In the data rows, the value 128 means zero.
Every row has a hidden score. How much higher is the second row's score than the first row's in each pair? 10 means about the same, 20 much higher and 0 much lower. The score is a weighted sum of the row's numbers plus the product of two more (or one squared), each taken from its middle value.
[139, 137, 056, 126, 104, 138, 085, 152, 085, 151, 156, 101, 151, 172, 132, 156]
[068, 115, 113, 161, 101, 111, 105, 157, 089, 104, 145, 155, 085, 186, 126, 111]: 9
[177, 121, 093, 172, 161, 150, 146, 107, 166, 078, 143, 177, 124, 070, 060, 201]
[166, 214, 109, 118, 136, 089, 110, 119, 171, 181, 180, 058, 166, 033, 140, 152]: 11
[134, 144, 141, 112, 105, 025, 117, 162, 107, 125, 115, 133, 184, 142, 126, 126]
[141, 066, 107, 190, 155, 117, 147, 174, 075, 116, 076, 090, 116, 135, 149, 161]: 10
[084, 117, 223, 181, 158, 114, 168, 177, 114, 030, 089, 120, 120, 148, 114, 080]
[047, 060, 098, 094, 083, 084, 127, 200, 044, 084, 113, 117, 064, 122, 157, 135]: 15
[143, 162, 133, 126, 115, 034, 086, 173, 140, 131, 083, 233, 130, 136, 118, 048]
[154, 136, 122, 118, 121, 145, 060, 098, 151, 171, 125, 151, 226, 192, 106, 098]: 11
[117, 139, 207, 166, 070, 088, 167, 132, 111, 080, 146, 077, 134, 092, 169, 110]
[129, 093, 117, 090, 132, 142, 126, 130, 142, 131, 093, 186, 105, 099, 169, 160]: 8
[176, 137, 087, 154, 201, 149, 133, 070, 179, 191, 144, 138, 189, 135, 141, 120]
[139, 102, 133, 143, 082, 130, 139, 119, 133, 176, 111, 124, 098, 048, 125, 171]: 14
[180, 113, 137, 054, 169, 163, 124, 133, 129, 158, 181, 011, 127, 129, 159, 128]
[197, 133, 069, 095, 109, 149, 094, 041, 142, 108, 157, 160, 150, 058, 074, 171]: 10
[141, 157, 081, 131, 119, 089, 133, 184, 151, 113, 043, 118, 104, 179, 114, 110]
[149, 190, 202, 116, 071, 081, 146, 166, 171, 090, 138, 158, 145, 102, 136, 162]: 3
[186, 139, 158, 099, 072, 091, 133, 117, 104, 099, 145, 129, 182, 106, 116, 108]
[162, 170, 080, 141, 188, 086, 132, 081, 175, 114, 109, 173, 119, 093, 108, 048]: 9
[100, 157, 191, 078, 114, 052, 050, 068, 157, 099, 073, 094, 137, 115, 131, 089]
[091, 018, 084, 197, 065, 160, 150, 238, 054, 149, 063, 132, 139, 188, 144, 143]: 9
[120, 114, 112, 154, 076, 157, 104, 184, 166, 124, 101, 159, 089, 150, 130, 156]
[183, 206, 099, 092, 160, 176, 117, 134, 106, 115, 194, 079, 206, 198, 164, 156]: 12
[101, 157, 053, 142, 129, 056, 101, 180, 137, 109, 114, 065, 110, 158, 077, 218]
[145, 156, 113, 119, 123, 118, 121, 134, 112, 136, 140, 104, 110, 166, 177, 101]: 7
[196, 204, 089, 147, 153, 162, 111, 093, 156, 136, 174, 037, 108, 082, 116, 232]
[120, 100, 089, 102, 080, 120, 165, 124, 115, 136, 184, 081, 093, 186, 138, 177]: 9
[097, 144, 140, 135, 103, 149, 172, 144, 086, 107, 096, 153, 094, 125, 126, 104]
[028, 091, 099, 143, 141, 090, 143, 183, 154, 121, 119, 144, 128, 157, 133, 131]: 5
[055, 089, 132, 115, 134, 145, 104, 111, 177, 126, 108, 111, 066, 133, 166, 105]
[155, 179, 224, 167, 172, 098, 159, 048, 182, 123, 096, 144, 107, 034, 110, 151]: 16
[105, 073, 126, 180, 040, 123, 117, 186, 091, 079, 096, 109, 164, 104, 192, 135]
[132, 163, 165, 119, 199, 083, 105, 135, 193, 186, 101, 100, 193, 174, 133, 076]: 2
[171, 178, 065, 130, 123, 146, 106, 090, 155, 160, 112, 192, 140, 136, 176, 142]
[112, 083, 076, 161, 200, 140, 145, 142, 118, 198, 129, 194, 137, 114, 094, 154]: 9
[111, 112, 148, 122, 171, 166, 122, 143, 122, 141, 128, 121, 102, 087, 182, 100]
[155, 135, 174, 161, 203, 162, 141, 155, 132, 076, 155, 094, 126, 100, 080, 103]: 10
[135, 169, 131, 105, 239, 192, 168, 069, 172, 222, 100, 081, 201, 134, 135, 169]
[157, 138, 152, 092, 185, 137, 089, 124, 157, 112, 135, 112, 170, 125, 105, 111]: 4
[101, 088, 091, 156, 091, 101, 158, 108, 147, 134, 086, 150, 118, 179, 170, 144]
[098, 153, 133, 159, 149, 153, 132, 108, 159, 086, 115, 111, 124, 091, 106, 179]: 13
[049, 105, 116, 170, 089, 072, 123, 163, 084, 144, 146, 160, 055, 155, 129, 121]
[166, 206, 156, 163, 134, 048, 184, 125, 187, 124, 129, 146, 135, 109, 080, 104]: 13
[094, 093, 136, 167, 131, 097, 149, 215, 119, 073, 093, 032, 100, 185, 199, 106]
[147, 124, 193, 103, 112, 163, 119, 112, 132, 126, 145, 101, 131, 135, 140, 091]: 11
[157, 142, 181, 081, 145, 119, 125, 144, 134, 151, 112, 067, 199, 163, 203, 108]
[151, 136, 188, 100, 143, 160, 171, 069, 110, 204, 147, 095, 129, 088, 160, 124]: 12
[133, 111, 126, 134, 174, 182, 124, 121, 164, 121, 145, 155, 151, 108, 156, 073]
[112, 088, 158, 125, 223, 120, 111, 189, 153, 099, 130, 189, 085, 117, 066, 124]: 9
[033, 105, 240, 132, 107, 107, 125, 130, 083, 047, 049, 155, 077, 215, 195, 090]
[135, 167, 067, 142, 083, 072, 121, 154, 114, 114, 126, 108, 205, 140, 118, 102]: 8
[066, 123, 117, 159, 050, 070, 100, 166, 049, 119, 096, 116, 086, 185, 110, 159]
[145, 131, 137, 151, 091, 054, 081, 194, 134, 115, 142, 156, 176, 144, 151, 096]: 10
[220, 216, 196, 128, 123, 144, 192, 062, 113, 157, 119, 129, 175, 097, 171, 190]
[158, 103, 138, 073, 198, 147, 075, 092, 181, 161, 188, 172, 068, 052, 127, 134]: 6
[138, 082, 066, 155, 111, 106, 146, 178, 114, 172, 118, 137, 099, 132, 150, 161]
[131, 170, 077, 136, 076, 022, 078, 133, 140, 130, 117, 157, 076, 110, 107, 059]: 11
[125, 182, 182, 107, 118, 110, 101, 071, 150, 134, 043, 121, 153, 129, 173, 093]
[131, 140, 137, 097, 140, 087, 093, 177, 161, 149, 145, 121, 135, 140, 101, 137]: 3
[067, 042, 117, 181, 121, 126, 171, 155, 122, 098, 136, 165, 105, 079, 081, 162]
[123, 121, 095, 163, 081, 165, 084, 114, 165, 174, 147, 078, 133, 106, 138, 095]: 9
[063, 113, 125, 120, 071, 085, 014, 143, 071, 161, 131, 174, 173, 174, 160, 061]
[128, 082, 148, 167, 082, 064, 071, 172, 087, 043, 119, 146, 079, 156, 189, 092]: 7
[110, 065, 118, 135, 100, 157, 151, 101, 127, 121, 135, 154, 164, 137, 137, 156]
[153, 118, 064, 172, 138, 135, 113, 109, 130, 154, 136, 116, 219, 149, 070, 086]: 8
[099, 125, 159, 164, 083, 153, 120, 090, 080, 151, 176, 159, 080, 085, 113, 181]
[081, 084, 096, 142, 090, 103, 114, 147, 125, 170, 166, 139, 083, 149, 126, 079]: 14
[125, 158, 097, 074, 113, 070, 106, 122, 122, 136, 189, 187, 119, 089, 204, 161]
[149, 119, 044, 158, 164, 158, 140, 163, 112, 166, 094, 069, 142, 133, 131, 160]: 8
[115, 137, 145, 218, 161, 079, 143, 188, 125, 119, 122, 111, 164, 124, 114, 130]
[061, 155, 116, 144, 034, 121, 092, 110, 080, 148, 094, 186, 075, 160, 090, 067]: 15
[191, 161, 142, 125, 132, 145, 161, 125, 101, 103, 163, 187, 147, 081, 160, 243]
[057, 102, 131, 206, 114, 097, 139, 179, 111, 093, 111, 154, 049, 129, 081, 081]: 11
[125, 076, 101, 095, 144, 165, 146, 082, 186, 174, 141, 141, 141, 099, 165, 090]
[147, 125, 118, 105, 168, 173, 090, 075, 156, 169, 099, 117, 183, 155, 188, 092]: 5
[158, 136, 097, 118, 109, 116, 147, 118, 160, 145, 146, 093, 127, 139, 135, 173]
[140, 103, 148, 205, 166, 165, 116, 125, 099, 070, 105, 159, 108, 111, 174, 126]: 9
[058, 087, 112, 199, 137, 139, 215, 170, 057, 044, 111, 126, 117, 171, 167, 191]
[123, 158, 150, 091, 145, 039, 058, 125, 191, 178, 116, 100, 169, 178, 141, 143]: 7
[082, 109, 081, 161, 090, 054, 075, 175, 092, 066, 111, 128, 092, 175, 105, 066]
[113, 128, 121, 128, 175, 179, 143, 113, 159, 124, 172, 156, 153, 194, 110, 096]: 5
[120, 171, 089, 133, 147, 148, 178, 084, 118, 139, 157, 120, 184, 094, 132, 125]
[196, 202, 109, 103, 171, 205, 142, 129, 143, 180, 209, 105, 191, 084, 129, 180]: 6
[073, 140, 068, 120, 113, 140, 107, 125, 132, 148, 162, 099, 122, 101, 188, 063]
[151, 115, 141, 122, 076, 145, 128, 086, 150, 201, 161, 135, 097, 079, 107, 194]: 9
[125, 158, 164, 098, 118, 059, 085, 123, 159, 105, 075, 139, 090, 074, 116, 087]
[058, 156, 076, 161, 084, 072, 074, 081, 121, 161, 097, 161, 068, 105, 130, 053]: 11
[099, 082, 144, 100, 075, 095, 059, 096, 137, 074, 103, 163, 102, 110, 104, 093]
[135, 132, 162, 236, 094, 109, 164, 067, 090, 097, 151, 193, 130, 105, 119, 087]: 4
[139, 122, 174, 182, 159, 063, 201, 142, 160, 089, 118, 073, 163, 081, 110, 122]
[117, 078, 218, 089, 177, 126, 111, 068, 163, 191, 159, 066, 145, 085, 138, 092]: 16
[174, 088, 160, 074, 163, 210, 126, 112, 115, 156, 162, 066, 073, 108, 107, 162]
[130, 095, 103, 144, 066, 114, 110, 114, 164, 173, 126, 123, 128, 095, 105, 116]: 12
[155, 218, 127, 165, 120, 151, 171, 096, 152, 107, 148, 164, 091, 093, 109, 091]
[136, 090, 125, 070, 192, 143, 126, 158, 156, 155, 165, 074, 087, 123, 152, 156]: 6
[047, 089, 118, 142, 132, 085, 155, 156, 081, 141, 143, 189, 076, 105, 112, 117]
[158, 101, 085, 090, 124, 053, 104, 132, 115, 129, 087, 194, 175, 101, 094, 069]: 11
[109, 159, 169, 154, 133, 146, 187, 119, 119, 107, 151, 164, 095, 149, 100, 068]
[072, 070, 147, 090, 152, 135, 133, 125, 117, 107, 070, 138, 112, 164, 145, 171]: 9
[181, 157, 128, 116, 161, 118, 163, 124, 166, 083, 081, 148, 162, 156, 107, 077]
[046, 070, 128, 131, 110, 165, 134, 064, 143, 155, 054, 165, 120, 158, 075, 103]: 8
[128, 105, 153, 095, 182, 184, 196, 010, 172, 184, 095, 145, 104, 095, 084, 190]
[161, 241, 103, 145, 125, 150, 164, 174, 158, 196, 148, 075, 217, 104, 166, 232]: 9
[118, 198, 169, 162, 230, 142, 123, 107, 161, 112, 161, 187, 119, 132, 091, 134]
[164, 172, 127, 074, 122, 164, 098, 011, 156, 139, 094, 122, 106, 040, 102, 100]: 14
[082, 089, 144, 192, 099, 131, 130, 127, 063, 157, 092, 142, 069, 167, 197, 062]
[189, 131, 047, 141, 122, 054, 110, 205, 138, 100, 151, 124, 070, 139, 070, 129]: 11
[125, 176, 096, 129, 121, 163, 172, 088, 179, 186, 202, 057, 123, 069, 133, 081]
[122, 117, 081, 137, 101, 120, 118, 159, 104, 115, 093, 148, 116, 203, 154, 064]: 9
[195, 155, 055, 155, 149, 012, 090, 146, 186, 113, 139, 097, 159, 096, 095, 106]
[139, 169, 107, 120, 061, 131, 095, 120, 188, 117, 127, 093, 096, 172, 089, 153]: 11
[081, 046, 152, 118, 099, 168, 115, 175, 145, 109, 049, 202, 085, 174, 134, 107]
[109, 109, 128, 135, 169, 142, 140, 214, 080, 109, 151, 146, 093, 149, 132, 188]: 10
[111, 122, 137, 119, 221, 114, 186, 129, 152, 157, 162, 145, 060, 151, 143, 121]
[184, 169, 064, 169, 157, 111, 137, 112, 120, 138, 182, 121, 129, 090, 161, 218]: 11
[087, 176, 147, 126, 092, 062, 113, 125, 087, 104, 103, 114, 136, 141, 124, 122]
[112, 107, 178, 067, 100, 140, 108, 137, 119, 109, 163, 098, 137, 176, 190, 144]: 8
[133, 100, 131, 123, 150, 117, 189, 094, 140, 085, 093, 207, 125, 122, 083, 129]
[129, 121, 109, 065, 143, 097, 071, 082, 191, 199, 139, 131, 174, 125, 098, 103]: 12
[022, 025, 116, 158, 094, 130, 105, 132, 111, 026, 052, 171, 004, 192, 127, 048]
[155, 129, 105, 163, 106, 119, 205, 148, 093, 093, 151, 079, 152, 125, 105, 216]: 10
[155, 111, 083, 122, 154, 102, 156, 126, 122, 125, 077, 113, 153, 144, 185, 130]
[158, 181, 160, 108, 140, 104, 095, 089, 139, 098, 110, 121, 098, 130, 153, 129]: 13
[091, 119, 115, 153, 139, 132, 064, 184, 116, 088, 155, 179, 067, 138, 065, 070]
[135, 134, 164, 076, 106, 132, 098, 094, 164, 083, 112, 052, 073, 151, 179, 084]: 10
[100, 151, 138, 089, 075, 168, 134, 097, 044, 107, 169, 157, 098, 114, 085, 172]
[093, 105, 154, 177, 091, 118, 177, 141, 068, 000, 113, 114, 157, 183, 138, 111]: 8
[133, 179, 142, 127, 108, 103, 124, 201, 136, 088, 109, 113, 137, 172, 096, 171]
[118, 093, 121, 109, 142, 202, 134, 151, 111, 150, 203, 095, 117, 136, 100, 195]: 11
[180, 202, 118, 117, 113, 079, 157, 164, 148, 133, 173, 059, 102, 096, 059, 188]
[142, 137, 143, 109, 126, 071, 107, 109, 102, 140, 091, 106, 224, 094, 144, 151]: 7
[149, 090, 067, 115, 113, 127, 120, 161, 083, 124, 133, 122, 082, 122, 133, 190]
[168, 202, 110, 124, 096, 141, 127, 038, 157, 133, 120, 151, 112, 132, 140, 150]: 14
[130, 133, 127, 123, 178, 160, 216, 141, 153, 152, 129, 098, 110, 151, 106, 145]
[144, 208, 088, 139, 094, 145, 192, 055, 179, 182, 169, 100, 162, 078, 154, 170]: 11
[164, 118, 107, 080, 145, 143, 153, 074, 160, 160, 132, 049, 097, 042, 148, 135]
[121, 108, 063, 126, 114, 070, 095, 186, 156, 158, 184, 112, 074, 083, 114, 111]: 17
[102, 169, 081, 150, 123, 108, 162, 135, 132, 113, 125, 172, 118, 133, 093, 056]
[143, 176, 102, 071, 136, 177, 121, 106, 124, 181, 159, 093, 158, 087, 157, 140]: 8
[156, 116, 170, 068, 145, 111, 047, 050, 141, 128, 072, 156, 140, 118, 185, 117]
[132, 112, 075, 139, 122, 107, 077, 159, 103, 086, 089, 100, 116, 106, 135, 186]: 11
[105, 165, 125, 101, 145, 174, 170, 103, 067, 146, 151, 115, 109, 055, 149, 143]
[114, 168, 120, 096, 161, 103, 026, 204, 169, 123, 180, 137, 138, 217, 126, 105]: 6
[115, 117, 144, 086, 129, 167, 173, 154, 166, 118, 098, 167, 117, 144, 097, 182]
[115, 165, 160, 097, 174, 133, 155, 122, 129, 112, 101, 120, 109, 161, 169, 103]: 15
[112, 109, 136, 084, 053, 088, 097, 153, 090, 141, 092, 141, 095, 164, 181, 130]
[077, 116, 097, 137, 108, 107, 113, 169, 094, 103, 082, 123, 151, 127, 177, 089]: 9
[097, 161, 114, 107, 149, 095, 130, 137, 186, 204, 141, 130, 109, 109, 112, 093]
[100, 149, 122, 105, 206, 131, 162, 085, 174, 202, 141, 146, 149, 147, 131, 160]: 10
[175, 176, 141, 058, 189, 170, 035, 077, 145, 119, 170, 196, 111, 096, 084, 100]
[115, 175, 122, 118, 108, 180, 071, 114, 094, 128, 165, 097, 142, 133, 131, 114]: 11
[128, 040, 161, 139, 125, 196, 189, 079, 112, 120, 170, 193, 144, 127, 128, 147]
[139, 099, 073, 141, 103, 072, 130, 158, 183, 133, 089, 017, 120, 126, 152, 141]: 7
[108, 061, 149, 107, 104, 156, 097, 085, 120, 162, 136, 132, 137, 130, 162, 200]
[095, 112, 105, 084, 115, 158, 094, 048, 089, 117, 089, 131, 109, 095, 188, 145]: 7
[035, 049, 147, 182, 083, 094, 121, 224, 103, 109, 095, 131, 117, 161, 122, 109]
[143, 121, 174, 162, 098, 103, 138, 104, 100, 116, 132, 123, 103, 087, 139, 064]: 8
[095, 145, 163, 192, 048, 149, 136, 109, 092, 140, 132, 173, 178, 103, 101, 146]
[142, 174, 222, 143, 126, 130, 154, 099, 155, 087, 097, 069, 184, 116, 137, 090]: 13
[130, 139, 145, 049, 116, 145, 133, 108, 164, 142, 190, 087, 129, 210, 127, 138]
[072, 112, 093, 170, 046, 113, 069, 091, 154, 127, 095, 110, 105, 133, 106, 073]: 12
[208, 201, 089, 101, 201, 176, 119, 161, 175, 131, 178, 084, 060, 094, 133, 212]
[100, 073, 134, 144, 064, 142, 112, 160, 126, 085, 107, 110, 101, 127, 141, 160]: 13
[101, 054, 101, 140, 108, 178, 107, 150, 080, 074, 147, 164, 103, 123, 082, 085]
[076, 060, 075, 143, 086, 122, 032, 185, 082, 154, 143, 116, 197, 210, 137, 177]: 16
[176, 136, 202, 140, 178, 067, 181, 098, 156, 138, 197, 160, 114, 037, 081, 186]
[131, 112, 129, 146, 191, 205, 146, 147, 088, 152, 147, 213, 105, 134, 096, 125]: 8
[078, 174, 193, 109, 188, 135, 138, 170, 089, 080, 143, 141, 071, 105, 143, 127]
[119, 153, 152, 105, 131, 117, 133, 104, 147, 102, 091, 084, 112, 123, 186, 131]: 10
[131, 136, 172, 011, 149, 157, 036, 053, 210, 170, 105, 068, 119, 140, 166, 072]
[128, 105, 093, 061, 100, 140, 100, 074, 135, 178, 186, 127, 119, 104, 184, 190]: 16
[090, 031, 134, 093, 095, 108, 200, 160, 122, 116, 104, 165, 114, 156, 135, 105]
[164, 137, 135, 208, 158, 111, 135, 063, 201, 086, 168, 194, 168, 068, 100, 120]: 6
[112, 095, 164, 126, 118, 163, 119, 164, 097, 098, 061, 144, 111, 181, 180, 070]
[187, 160, 222, 191, 121, 089, 162, 115, 132, 025, 137, 111, 139, 080, 148, 108]: 11
[176, 190, 085, 070, 126, 183, 140, 099, 117, 195, 246, 110, 174, 109, 086, 157]
[162, 194, 128, 108, 112, 157, 160, 081, 105, 076, 129, 139, 109, 076, 127, 136]: 17
[220, 196, 070, 099, 164, 170, 122, 002, 226, 244, 158, 022, 238, 091, 114, 161]
[079, 099, 116, 228, 066, 091, 127, 137, 100, 130, 167, 173, 147, 146, 103, 084]: 13
[062, 030, 132, 173, 122, 170, 124, 201, 116, 109, 110, 110, 170, 154, 152, 077]
[195, 203, 105, 187, 176, 157, 193, 096, 173, 173, 121, 152, 120, 072, 138, 148]: 9
[152, 180, 182, 093, 183, 204, 140, 049, 144, 141, 123, 045, 158, 103, 134, 154]
[141, 081, 114, 082, 141, 076, 135, 164, 161, 127, 169, 117, 096, 114, 090, 076]: 11
[174, 152, 144, 093, 148, 102, 153, 083, 119, 116, 129, 115, 102, 089, 204, 150]
[050, 107, 153, 121, 059, 096, 170, 116, 081, 066, 114, 129, 107, 207, 188, 143]: 11
[135, 147, 084, 129, 102, 051, 105, 150, 127, 132, 181, 141, 110, 102, 096, 107]
[106, 118, 135, 229, 153, 144, 142, 164, 124, 133, 188, 174, 219, 183, 107, 154]: 5
[058, 160, 119, 173, 087, 086, 069, 178, 123, 077, 092, 149, 154, 206, 093, 136]
[050, 061, 145, 152, 167, 119, 178, 158, 122, 066, 114, 168, 112, 174, 108, 138]: 9
[134, 161, 107, 106, 154, 118, 049, 103, 165, 190, 155, 076, 184, 142, 137, 107]
[137, 124, 129, 090, 125, 085, 108, 164, 123, 073, 124, 103, 100, 185, 132, 147]: 10
[175, 154, 078, 189, 124, 075, 140, 141, 087, 112, 180, 126, 141, 095, 053, 193]
[104, 110, 116, 091, 166, 124, 097, 072, 159, 191, 155, 175, 099, 161, 082, 056]: 9
[110, 145, 109, 114, 128, 095, 102, 088, 158, 147, 093, 129, 118, 124, 125, 102]
[171, 118, 161, 123, 169, 127, 092, 110, 178, 117, 094, 146, 152, 123, 025, 118]: 8
[102, 096, 230, 080, 187, 179, 101, 117, 092, 079, 113, 111, 139, 168, 183, 091]
[093, 135, 181, 114, 170, 195, 148, 126, 123, 128, 164, 147, 119, 146, 099, 168]: 9
[178, 194, 108, 117, 120, 148, 130, 131, 156, 185, 179, 128, 145, 058, 062, 136]
[158, 160, 196, 171, 108, 112, 210, 094, 100, 096, 113, 102, 118, 073, 186, 113]: 15
[092, 167, 137, 185, 136, 030, 128, 125, 125, 083, 081, 160, 097, 145, 102, 121]
[079, 080, 126, 143, 093, 183, 137, 128, 123, 143, 146, 119, 161, 146, 149, 115]: 7
[101, 119, 082, 136, 077, 125, 182, 139, 090, 168, 133, 122, 085, 094, 137, 164]
[128, 146, 084, 150, 124, 122, 139, 194, 036, 132, 131, 126, 093, 140, 109, 196]: 11
[111, 024, 097, 140, 045, 149, 165, 120, 105, 092, 109, 157, 083, 146, 157, 107]
[186, 154, 103, 094, 106, 163, 187, 149, 136, 132, 154, 047, 123, 115, 145, 157]: 6
[091, 030, 088, 130, 145, 155, 182, 186, 077, 089, 132, 117, 097, 158, 087, 205]
[164, 164, 098, 132, 089, 038, 169, 181, 130, 138, 098, 139, 158, 125, 112, 117]: 9
[128, 137, 115, 122, 111, 191, 146, 148, 126, 121, 136, 137, 074, 095, 109, 177]
[063, 123, 124, 120, 088, 154, 084, 133, 090, 093, 176, 138, 169, 207, 160, 169]: 12
[075, 072, 167, 164, 082, 125, 132, 130, 136, 075, 094, 249, 079, 197, 093, 130]
[128, 168, 140, 118, 093, 173, 106, 128, 136, 176, 197, 089, 117, 108, 093, 149]: 12
[217, 162, 084, 137, 101, 100, 109, 140, 125, 179, 167, 105, 219, 125, 103, 140]
[193, 107, 143, 162, 077, 114, 147, 087, 162, 066, 102, 075, 141, 095, 158, 126]: 10
[092, 094, 121, 146, 186, 166, 119, 168, 067, 085, 109, 078, 109, 137, 158, 147]
[177, 075, 152, 064, 116, 141, 098, 087, 135, 136, 113, 128, 089, 096, 157, 119]: 13
[131, 048, 089, 165, 181, 144, 172, 155, 138, 144, 174, 227, 174, 108, 045, 120]
[175, 160, 108, 120, 143, 080, 057, 130, 134, 128, 094, 120, 253, 139, 108, 183]: 4
[105, 184, 101, 103, 122, 138, 135, 125, 194, 165, 130, 125, 114, 069, 142, 144]
[157, 165, 233, 094, 144, 136, 196, 127, 112, 138, 172, 127, 148, 145, 130, 146]: 10
[137, 160, 156, 133, 158, 103, 178, 137, 162, 107, 129, 126, 160, 117, 100, 162]
[168, 182, 127, 127, 164, 102, 125, 163, 151, 102, 109, 188, 086, 089, 151, 066]: 9
[165, 192, 096, 170, 124, 089, 120, 110, 175, 168, 122, 004, 194, 119, 160, 151]
[108, 163, 121, 162, 181, 147, 108, 139, 076, 151, 113, 140, 126, 098, 146, 181]: 11
[163, 122, 078, 154, 178, 211, 133, 104, 088, 197, 172, 094, 176, 081, 121, 189]
[088, 159, 112, 129, 156, 158, 199, 091, 182, 137, 159, 141, 207, 152, 081, 139]: 10
[118, 155, 213, 105, 154, 094, 116, 127, 090, 061, 117, 111, 086, 138, 187, 123]
[167, 130, 134, 129, 179, 130, 135, 136, 153, 148, 104, 089, 189, 127, 135, 105]: 6
[121, 107, 108, 180, 133, 099, 134, 204, 127, 157, 130, 086, 173, 169, 108, 087]
[074, 159, 111, 119, 108, 107, 130, 080, 184, 121, 088, 079, 107, 143, 162, 113]: 14
[126, 177, 128, 112, 103, 076, 116, 205, 182, 154, 103, 139, 113, 132, 076, 116]
[145, 158, 225, 022, 158, 131, 085, 072, 116, 107, 151, 073, 109, 143, 166, 105]: 12
[174, 118, 155, 083, 144, 157, 157, 105, 124, 164, 139, 062, 163, 121, 192, 116]
[060, 084, 180, 199, 144, 156, 212, 126, 067, 093, 135, 118, 097, 137, 092, 123]: 11
[079, 077, 183, 178, 079, 075, 166, 084, 151, 090, 081, 173, 107, 098, 127, 161]
[122, 125, 153, 124, 170, 193, 133, 144, 151, 161, 147, 166, 127, 137, 081, 090]: 7
[179, 146, 145, 113, 192, 117, 112, 163, 170, 145, 176, 053, 142, 134, 113, 122]
[110, 126, 182, 136, 103, 145, 121, 124, 111, 119, 086, 056, 135, 143, 186, 109]: 12
[119, 086, 062, 150, 043, 187, 119, 139, 090, 134, 100, 086, 137, 152, 117, 124]
[154, 128, 143, 153, 133, 145, 143, 132, 122, 142, 057, 159, 099, 121, 165, 194]: 10
[154, 110, 112, 099, 154, 194, 125, 162, 098, 163, 148, 137, 159, 132, 140, 086]
[109, 078, 157, 097, 074, 187, 155, 159, 154, 159, 165, 137, 110, 106, 146, 165]: 14
[089, 069, 167, 141, 155, 090, 126, 146, 148, 132, 116, 178, 090, 130, 131, 061]
[138, 117, 145, 182, 156, 176, 115, 094, 111, 127, 114, 212, 146, 120, 074, 138]: 7
[074, 111, 162, 184, 120, 104, 080, 149, 104, 024, 068, 132, 117, 186, 156, 088]
[098, 096, 098, 120, 068, 144, 066, 100, 085, 154, 081, 099, 120, 150, 156, 211]: 12
[162, 180, 139, 137, 134, 103, 133, 056, 157, 221, 178, 127, 109, 099, 131, 186]
[111, 100, 176, 124, 166, 136, 105, 152, 125, 156, 181, 172, 070, 084, 077, 128]: 14
[121, 181, 057, 159, 152, 116, 125, 071, 180, 140, 160, 095, 104, 052, 154, 105]
[129, 123, 123, 126, 103, 026, 074, 187, 155, 101, 157, 126, 121, 151, 071, 081]: 14
[093, 125, 121, 128, 172, 208, 143, 116, 158, 150, 149, 145, 045, 166, 089, 098]
[182, 135, 176, 057, 192, 149, 102, 075, 190, 161, 155, 092, 144, 115, 157, 083]: 11
[143, 161, 124, 125, 079, 051, 086, 142, 062, 100, 122, 051, 146, 143, 157, 168]
[119, 079, 134, 136, 145, 127, 079, 175, 075, 074, 161, 147, 109, 165, 121, 093]: 13
[158, 146, 116, 103, 130, 144, 089, 051, 135, 208, 113, 110, 132, 133, 074, 112]
[162, 099, 106, 138, 114, 162, 217, 130, 124, 131, 187, 130, 182, 137, 065, 167]: 9
[130, 103, 118, 154, 117, 118, 118, 168, 152, 082, 111, 095, 119, 161, 165, 125]
[091, 115, 135, 066, 142, 168, 094, 149, 160, 175, 096, 123, 070, 135, 166, 156]: 9
[115, 076, 149, 107, 190, 185, 159, 112, 155, 148, 093, 149, 140, 172, 108, 106]
[133, 106, 101, 157, 122, 144, 103, 120, 104, 154, 133, 151, 185, 165, 101, 180]: 12
